The same turns and mirrors carry the whole set onto itself, and each row onto the other rows of its family. Which rows share a family with each named row? Give them in list order.
These 30 rows form 5 families of 6 rows each.
rudad: [ 13   0   3   8  46  15 -26  12 -13  -1  28  -2 -26 -12 -28  29  10  27
 -18 -10 -10  -3   0  36 -29  28   5   7  31 -13 -22   2  52   8]
Rabig: [  5  11  -2   4  39  10 -36  19  17  -7  24   5 -19 -13 -29  18 -10   6
 -18  -7  -8   5   9  36 -42  26  17  23  30 -10  -7  -4  42   6]
Fusa: [-10  29 -33  -2  14  42 -11 -26 -28   0 -13  10 -23   8 -19   0  -9   6
 -35   7  -9 -10  -2  20 -33  16   5 -20  27   2 -14  20  18  18]
Bevoz: [  4  29 -22 -13  13  41 -18 -14 -28   4 -14  -3 -22  -2 -12   4 -19  -6
 -31  -2 -17   6  -2   1 -21  34   2 -12  22  10  15   2  22  10]
Nugin: [-11  34  -2  10  14  39   7  -1 -38 -15   4  -2   2 -25   8  -1 -29  -5
 -33 -32 -16   3  33   7 -27 -12   5 -34  29  23 -20   2   7 -17]
seb: [-14  22 -34   0  16  43 -27 -21 -36  -4  -8   2 -26   2 -21  11 -15  -2
 -49  -6 -19  -4  14  12 -36  25   9 -18  27  -2  -2  16  34  16]
Limuv: [ 11  -1  17  -2  39  26 -16  16 -17 -18  21  13  24 -17  -9  20   1  31
  -6 -10   1   4  35  16 -35 -16   9  19  35   8 -53 -23   1   0]
narik: [ 14  33   7  15  15  17 -18   3 -43 -51  30 -23  24   1 -18  12 -11  14
 -37   9  -9  -9  37  16  10   0 -12 -13  25  23 -42 -33  16 -17]
Val: [ 23  17 -39  22  24   5 -14   5  -6 -22   9 -15  18 -12 -19   4 -17 -13
 -48   5 -28 -19   2  25   0  42   8 -25  20   2 -34 -22  30 -11]
Ful: [ -9  25 -23  11   0  35 -24 -12  -7  -5 -14  -6 -17  -3 -30  14 -34  -6
 -48   1 -18   0  26  13 -36  25  21   3  25   5  12   6  36   9]
kudi: [-15  40   1  -2  -6  31  11  -5 -36   0  19   4  -4 -20  -8  16 -22   6
 -24 -21 -22   6  39   0 -25 -17  13 -21  37  22 -16  11  -7  -9]
gigus: [ 11   3  -5  13  48  27 -28   0 -14 -18  26   5 -26  -6 -22  34  22  35
 -15   8  -6   1   8  33 -19   6   1   6  32  -8 -13   6  56   9]
kitev: [ 23  19  24 -13  35  21 -19   7 -30 -10  21   0  -6 -17  11   5  11  32
   5 -13  -2   6  18  12 -34  -1  -4   4  20  12 -34 -37   7 -12]
nafi: [-37  29   4  14 -12  28   0  16 -17 -24  23   0   5 -23   8  10 -16   8
 -17   9 -24   9  43  -6 -44 -14  13 -21  34  18 -14   3  13   9]
mefu: [  1  12  23   6  15   2  -1  23  -6  -9  22 -10 -16 -22  11  14   1  17
 -13  25   2  23  37  14 -43  -9  13  10  31  15 -51 -31   9   9]
bavo: [ 25  11   4  10  57  17 -33  22 -12 -11  24  -3 -13 -15 -19  35   2   5
 -17  -5 -11  14   7  33  -9  24  -4   9  27  -2  -3  -9  52  -3]
vab: [ 14  10 -38  13   9  -5 -22   1  13 -37  12 -22   0  -1 -37   7 -18   4
 -53  20 -13 -14  12  25 -15  37  20   6  21   3 -27 -23  35  -4]
dov: [-16  29  -6  -4   9  22  14   4 -23  -9  17  11 -13 -15   3  11 -12  -6
 -31 -10 -29  -9  44  -8 -37 -15  25 -27  31  19 -14  12  -6 -13]
Peta: [ 24  13  17  -8  33   4  -3   7 -18 -11  32   7  -6 -18   2  30  16  18
   1  -5  -5   8  34  13 -32 -19   7  18  40   4 -36 -30   4 -15]
mem: [ -6 -18  -7  22  28  22 -16  28  -2 -18  13   1  -3 -22  -9  35   7  31
 -16  21 -16   7   7  18 -30  24   0   5  34  -8 -15   9  54  22]
lom: [-14  14   2   2   6  49   5  -4 -36  -8  -1   2   9 -20 -10  18 -26  29
 -35 -20  -4  13  43  -2 -26 -22  14  -7  32  30 -27  11   0   2]
Vanal: [-12  36  -9  24 -14  -3 -12   8 -29 -37  16  -7  32  -2  -6  22 -10  15
 -34  39  -6   6  51  25 -28  -4  -3  -3  11  17 -39 -30   7   1]
Pulot: [ 11  40 -17  11   2   7 -19  -4 -35 -38  36  -9  25   1 -15  22  -7  11
 -43  16 -26 -10  53  12  -2  -4   6 -11  30  19 -51 -35  -1 -14]
Kulog: [ 15   6 -35  19  21   5 -12 -10 -16 -33   8 -18   8   9 -35  11  -6  -5
 -53  16 -15 -30   6  30  -8  34   4 -11  31 -10 -44 -18  37   0]
Das: [ 24  17  23 -11  29   2 -10  11 -22   0  28   7 -24  -4  -1  29  17  27
  -9  14  -9   2  43  11 -31  -6  14  15  20  13 -35 -27   1  -7]
pulu: [  2  40  -2  17   8  -3  -6  10 -32 -39  35  -3  27  11 -25  30  -8   4
 -42  23 -22 -22  56  21   1  -5   3 -10  21  16 -35 -18   4 -18]
fetin: [-28  18 -37   4   7  32 -15   4 -27  -7  -9   9  -7  -3 -11  17 -18  12
 -41  24  -7  18   6  27 -33  29  -8  -8  17   8 -14  23  25  30]
lis: [ -1  -2 -27  27  19  19 -16  16  -4 -18  -5 -10  10  -1 -14  13 -11  -7
 -50  43 -15  -7  13  22 -17  37   2  -6  35  -3 -61 -16  29  27]
tos: [  0  17 -19   1   9  23 -15   1 -30 -48  27  -9  36  -3 -21   7 -16  26
 -47  10  -7  -5  38   5  -5  -7   6  -5  29  30 -61 -22 -10  -1]
nebu: [ 17  13 -32  41  28  18 -12  -5  -6 -24  10  -8   6   1 -30  11  -3   4
 -51  17 -22 -30  12  33  -4  22  13 -25  35  -5 -58 -10  38   4]

The rest of the family of Vanal: nafi, mefu, mem, fetin, lis
The rest of the family of bavo: Bevoz, Nugin, narik, Val, kitev
The rest of the family of gigus: Fusa, dov, Das, pulu, nebu

